The rows of T fall into several groups, which share some directions, and each row is roughly a mix of its group's hidden directions.
T:
-2,14,-3,13,-12,-27,35,20,-30,0
6,17,-20,-25,3,-5,13,-37,13,26
-5,-21,39,24,21,-3,-13,-22,-9,-4
7,-22,30,19,22,-7,5,-29,-6,-23
4,3,3,21,1,-32,-3,3,-34,33
34,31,-14,-21,-17,11,-21,0,7,9
-1,-18,28,33,1,3,-10,27,-13,-24
-8,12,11,30,-12,-26,8,-25,-21,-25
-28,-23,29,23,-13,-22,5,5,-8,-17
-2,-35,21,13,19,2,17,-13,-33,-4
-6,5,4,-23,2,27,6,26,39,-13
1,-6,-22,-25,-13,17,36,1,15,-25
-15,19,-22,-32,-20,-6,-26,-14,15,12
-40,3,-3,-16,-26,-8,-30,-7,5,12
17,8,-24,-6,2,32,-15,-4,27,28
30,32,-15,11,-19,-20,-15,-3,-17,-12
-24,5,-3,-9,0,11,9,23,26,41
-18,-16,22,-12,-11,1,-34,25,-15,-19
-30,-32,18,16,-4,3,7,30,11,12
-4,-5,24,29,9,-23,-5,-25,-27,-19
-19,-36,-19,8,23,7,15,1,-6,28
10,31,-39,-4,-24,5,-23,-3,-4,-2
5,26,-27,-4,7,-10,-27,-19,19,27
1,-8,-4,-2,4,-17,55,14,-12,-4
8,16,-37,-4,-25,14,-28,-8,-5,18
-7,-4,-15,16,-15,9,-31,-25,-25,26
-9,26,-38,-22,1,5,-22,12,19,6
10,-33,29,7,8,0,7,-34,-1,-22
-5,-27,-21,-14,32,15,6,1,-5,33
-2,-19,-14,-15,20,28,6,23,33,11
9,26,-41,-8,5,-13,17,-2,-2,-27
0,-10,-13,-33,11,23,5,9,41,0
16,31,-24,-36,3,-11,12,-6,17,7
4,-35,23,-4,20,12,-4,-26,-25,10
-4,-35,-1,-5,3,20,-7,20,40,5
11,30,-23,-41,-6,-10,9,-8,17,4
-11,-27,17,-9,42,12,-6,-16,10,13
4,9,-24,3,-28,16,-36,-13,-11,22
9,9,-19,-16,-37,23,-29,-2,11,9
-1,21,-33,-19,-15,4,4,31,7,25
24,6,5,5,-6,-31,32,25,-17,13
17,22,0,-11,5,-11,28,29,18,-28
-5,-37,28,3,22,10,-7,-12,-25,15
-11,-29,14,-1,15,12,-9,-32,-13,31
4,7,-19,-5,-13,21,-46,-22,9,5
8,12,15,-19,11,6,0,3,28,-45
30,3,-21,-41,13,15,-14,-3,12,1
-19,12,24,27,-19,-21,12,3,-10,-28
2,-13,-34,4,-13,20,11,30,24,17
-5,21,19,-6,10,-14,3,16,18,-44
-24,3,31,23,15,-35,-6,7,-1,14
29,22,-6,-23,18,18,-12,-16,25,-14
-13,9,-14,-21,-11,13,26,9,18,-39
-15,0,42,-3,18,17,-12,17,19,19
-28,16,-16,-10,15,-26,-14,4,4,35
-8,22,-51,-9,-14,2,3,14,10,-1
6,-11,2,11,-7,42,2,35,19,7
-18,3,-22,-23,13,-28,15,-24,-22,13
4,-19,12,-31,23,11,3,-23,-9,31
14,28,-12,-12,-10,-7,13,6,4,-46
29,33,-18,-13,-30,3,-8,12,9,-11
-6,-32,38,24,5,5,7,-7,-21,-7
-16,-3,12,-13,-2,-28,29,-36,-16,-1
-28,-34,14,10,26,1,6,-3,-10,27
4,29,-21,5,7,-18,-37,-9,18,19
6,-5,39,-5,23,-5,11,17,27,-22
-5,12,-49,-21,-14,17,12,6,6,4
9,38,25,-15,7,-13,-7,-17,-20,-22
-3,29,-36,-8,-6,1,-12,15,28,18
-1,8,18,26,9,-14,-35,0,-19,29
-11,20,-31,26,-9,-25,-24,-2,-6,-16
23,40,2,-15,-12,-8,-16,-14,-26,7
15,-22,22,-14,9,-5,-1,-25,-32,-25
-22,2,16,38,-8,-19,18,-10,-9,-25
-25,-41,1,12,20,3,7,1,-5,29
16,29,-1,-4,-9,-12,4,-15,2,-47
23,-5,5,25,15,3,26,29,-10,-26
4,4,-20,-36,3,7,37,-17,5,18
2,34,8,6,-9,-22,1,-18,-40,-5
-12,37,-32,-6,-9,-3,9,32,-2,-1
0,-24,27,11,15,9,-9,-34,5,-27
-7,13,4,18,-7,-24,17,-17,-15,-42
6,-11,35,21,10,-1,10,-17,-6,-37
24,-20,37,-20,13,23,-11,-12,2,9
27,-10,7,27,17,2,18,18,-18,-29
-1,-23,-4,2,-5,24,-7,25,42,14
31,20,-4,-12,25,-19,34,8,2,-7
-15,-24,20,12,-5,0,27,22,-24,-24
17,23,10,-9,6,8,-6,-12,30,-39
21,-4,-19,-30,26,25,-10,-5,22,12
-7,-32,42,5,3,10,-15,-6,7,21
-19,-42,-5,10,20,9,3,-1,2,33
-14,-13,8,5,-13,16,-32,-2,-6,43
-22,20,-23,-4,-21,-33,16,-18,-7,-14
-5,24,-40,-21,-9,-1,4,26,9,15
1,-40,25,3,17,17,-8,-10,-29,1
10,-15,-39,-5,11,23,11,7,31,1
10,10,20,-10,19,-17,15,14,23,-38

One row of each group comes first, with its name. Which group is each row after those in?
29,7,-32,-36,15,14,-3,-6,9,-5 => B
-13,40,-29,2,-15,-7,7,25,-12,-7 => A
6,-14,30,33,3,0,-8,24,-11,-27 => U

17,23,8,-19,7,3,-1,-6,22,-44 => B
-3,2,-18,25,-10,-6,-17,-22,-37,23 => A
2,28,7,-9,18,-17,4,-26,-39,-4 => B
6,2,-30,-12,-15,25,-33,-12,9,23 => A
34,25,-14,-6,-6,10,-24,-27,8,14 => B
-20,-26,-19,20,14,-15,27,-17,-21,-7 => B
21,-27,-10,6,4,9,-10,-28,-10,36 => A
16,34,22,14,-20,-7,-12,31,-2,-10 => A
2,16,-24,-13,-22,7,-5,29,2,37 => A
